(4): [-74 -34 -14  61  25  29 -22  24]
(18): [107  94  77  45  62 -68  44 100]
(96): [ -6  63  22 -79  74 -30  50  19]
(9): [-28  59 -17  65 -87  23   6 -46]
(123): [ 60  46  -4 -10 105 -28  51 -52]
(35): [ 61  25 -34 -14  29 -74 -34 -82]
succ: [51]
[-52]
succ: [44]
[100]
find: [-74 -34 -14  61  25  29]
(4)
succ: [45]
[62]
succ: [77]
[45]
find: [ 63  22 -79]
(96)
succ: [23]
[6]

(86): [ 63 -26  -1  -1 -22  -9  11 -32  24   2  -8   0 -16  16  37  -5  35 -11
 -18]
(153): [-58  51  55  66  33  25 -58 -20 -26   9  29 -27 -27 -45   5  18 -19 -54
  90]
(57): [-11 -15  15  -5 -15 -17   8 -40  35  -6 -10   5 -23  16  40 -13  41  -7
 -17]
(67): [-37  -8 -10 -20  -4   1   8   1  -2  -8  -1   9  10  13   6   1  13  10
 -14]
(54): [ 32 -28 -15   0  -4 -16  -8  10  -6 -21   8  -6 -23   1   1  -3   4   9
  36]
(42): [-16  29 -22   1  31  -7   8  -4 -11 -21   6 -15  -1   2 -24   6  24   4
 -13]
(74): [  6   8   5   5   0  -2  -6  11   9   8  16   2   5   2 -13  -4   3   8
  -5]
succ: [3]
[8]
find: [ -8  -1   9  10  13   6   1  13  10 -14]
(67)
succ: [55]
[66]
find: [  2  -8   0 -16  16  37  -5]
(86)

(85): [-87 -80  10  -5  89 110   9  75]
(82): [ -94  -81  -74  -93 -102 -112   -8  -88]
(31): [ -96  -87  -77   10  -98 -114  -36  -95]
succ: [-94]
[-81]
find: [-87 -77  10]
(31)

(49): [ -3 -38 -65 -43   1 -40  -6]
(65): [66 64 56 15 11 92 47]
(59): [ 11  58  -6 -65 -43   1 -40]
(159): [ 44  60  79  73  47  83 -58]
(76): [-60 -83 -21 -68 -72 -88  35]
(100): [ 42 -32 -61 -21 -50 -35 -86]
(37): [ -2  54  65  -4  27  60 -65]
(14): [ 33  59  30  31  33 -58 -41]
succ: [15]
[11]
succ: [-61]
[-21]
find: [31 33]
(14)
succ: [73]
[47]
succ: [64]
[56]
succ: [59]
[30]
find: [-65 -43   1 -40  -6]
(49)

(99): [  4  39 -44  84 -58  69 -68  -9  58 -64 -11 -35]
(111): [  81   54   90   52   63 -109  -72  -68   98   56   67  -58]
(143): [ 69 -24  14  52  38 -19 -39  -4 -16 -49  -3 -59]
(28): [ 48  87   0  52 -61  48 -47 -72  35 -78  86  22]
(66): [  4  39 -44  84 -58  69 -68  -9  58 -23  65  51]
(119): [ 97 -34 -17 -27  -6 -45  72  15   5 -10  38   4]
succ: [-10]
[38]
succ: [-39]
[-4]
find: [-68  98]
(111)
find: [ 84 -58  69 -68  -9  58 -23  65  51]
(66)
succ: [-17]
[-27]
succ: [98]
[56]

(10): [34 91 73 87  1 92 22]
(36): [-1 81 61 78 -4 62 -3]
(7): [   2 -102  -66   87    9  -70    7]
(5): [ 4 91 65 88 -7 75 -4]
(149): [   8 -102  -83 -107    1  -70   27]
succ: [-1]
[81]
succ: [73]
[87]
find: [65 88]
(5)
find: [-107    1  -70   27]
(149)
succ: [88]
[-7]
find: [-102  -66]
(7)

(26): [ -7 -27 -36  -1  -7 -16 -38 -12  -8  -2 -36  -4  -2 -15  -5  -4   1  -7
  -5 -11  -6  -2 -17  -9  -6  -5  -1 -30   2  -7   2 -49  -3 -24  -3 -45
 -13  -3 -16]
(110): [ -3  42 -15  -5  -1  -3   6 -19  -3  -3  -5  -6  -1 -13   0  -3  -3  -1
  -7  -6  -3  -6  11  -3   1  -1  -2  12  -2  -4  -3   9   0  29  -3  10
 -18   1  -2]
(117): [-28 -40 -77 -23 -29 -53 -67 -55 -34 -25 -75 -33 -23 -52 -27 -25 -18 -34
 -32 -39 -28 -26 -31 -32 -28 -15 -23 -67 -17 -31 -18 -95 -20 -34 -27 -64
 -59 -21 -42]
(73): [-22 -40  18 -15 -21 -24 -23  -5 -18 -19 -18 -15 -23  -7 -25 -19 -18 -26
 -15 -27 -19 -15 -29 -20 -27 -24 -23 -42 -20 -19 -18  -1 -23 -20 -24   1
  21 -25 -22]
find: [ -7 -27 -36  -1  -7 -16 -38 -12  -8  -2 -36  -4  -2 -15  -5  -4   1  -7
  -5 -11  -6  -2 -17  -9  -6  -5  -1 -30   2  -7   2 -49  -3 -24  -3 -45
 -13  -3 -16]
(26)
find: [ -3  42 -15  -5  -1  -3   6 -19  -3  -3  -5  -6  -1 -13   0  -3  -3  -1
  -7  -6  -3  -6  11  -3   1  -1  -2  12  -2  -4  -3   9   0  29  -3  10
 -18   1  -2]
(110)

(112): [-70  95 -30  20 -29  97]
(55): [  36  -88  -16   28  -29 -104]
(130): [-29  36  61 -26  90  90]
(72): [ -6  23 -30  20 -70  97]
find: [-70  97]
(72)
find: [-70  95 -30  20]
(112)

(68): [ -6   3  30  11 -28 -48  57 -21   8  37  -7  50  23 -40  45]
(33): [ 23 -11  23  -2 -69 -68  20 -11   8   4 -10  57  21 -60  62]
(56): [ 56   6  44 -12 -23 -42  38 -20  10  52   0  47   5 -43  67]
(172): [ 55  84  35 -24 -43 -53  69  15  52  71 -21  -1 -39 -60  26]
(41): [ 23   0  44 -16  39 -70  60   4   6   3  -6  40  58 -39  19]
(24): [-10   3  31 -23 -67 -33  64  10  38  20  -5  40  22 -54  40]
(12): [ -4 -11  53   6 -43 -45  42   4  15  21   8  31  38 -33  25]
(32): [-10   3  27 -25 -67 -45  69  12  41  21  10  43   2 -57  45]
(154): [ 61  30  21 -21 -46 -51  19  13  39   4 -55   2 -23 -72  31]
(128): [ 45  38  36 -10 -58 -30  50 -10  74  68 -55  -4 -41 -72  18]
succ: [43]
[2]
find: [ 38 -20  10  52   0  47   5 -43]
(56)
find: [23 -2]
(33)

(22): [ -23  -92  -70  -92 -108   -7   77  -63  -49  -88]
(185): [-30 -92 -62 -80 -86 -26 -75 -72 -57 -89]
(97): [22 63 55 66 71 15 63 58 42 70]
(133): [ -30  -74  -62 -100  -92  -36  -75  -72  -57  -89]
(71): [ -44  -88  -77  -92 -100  -36  -87  -81  -72  -97]
(45): [18 63 50 73 79 19 66 59 42 73]
(84): [-49 -66 -62 -75 -72 -38 -73 -79 -70 -87]
(178): [ 55  99  84 108 114  36 101  95  85 113]
(187): [ -23  -92  -70  -92 -108   -7   77   18    6   34]
find: [ -92 -100  -36]
(71)
succ: [-63]
[-49]

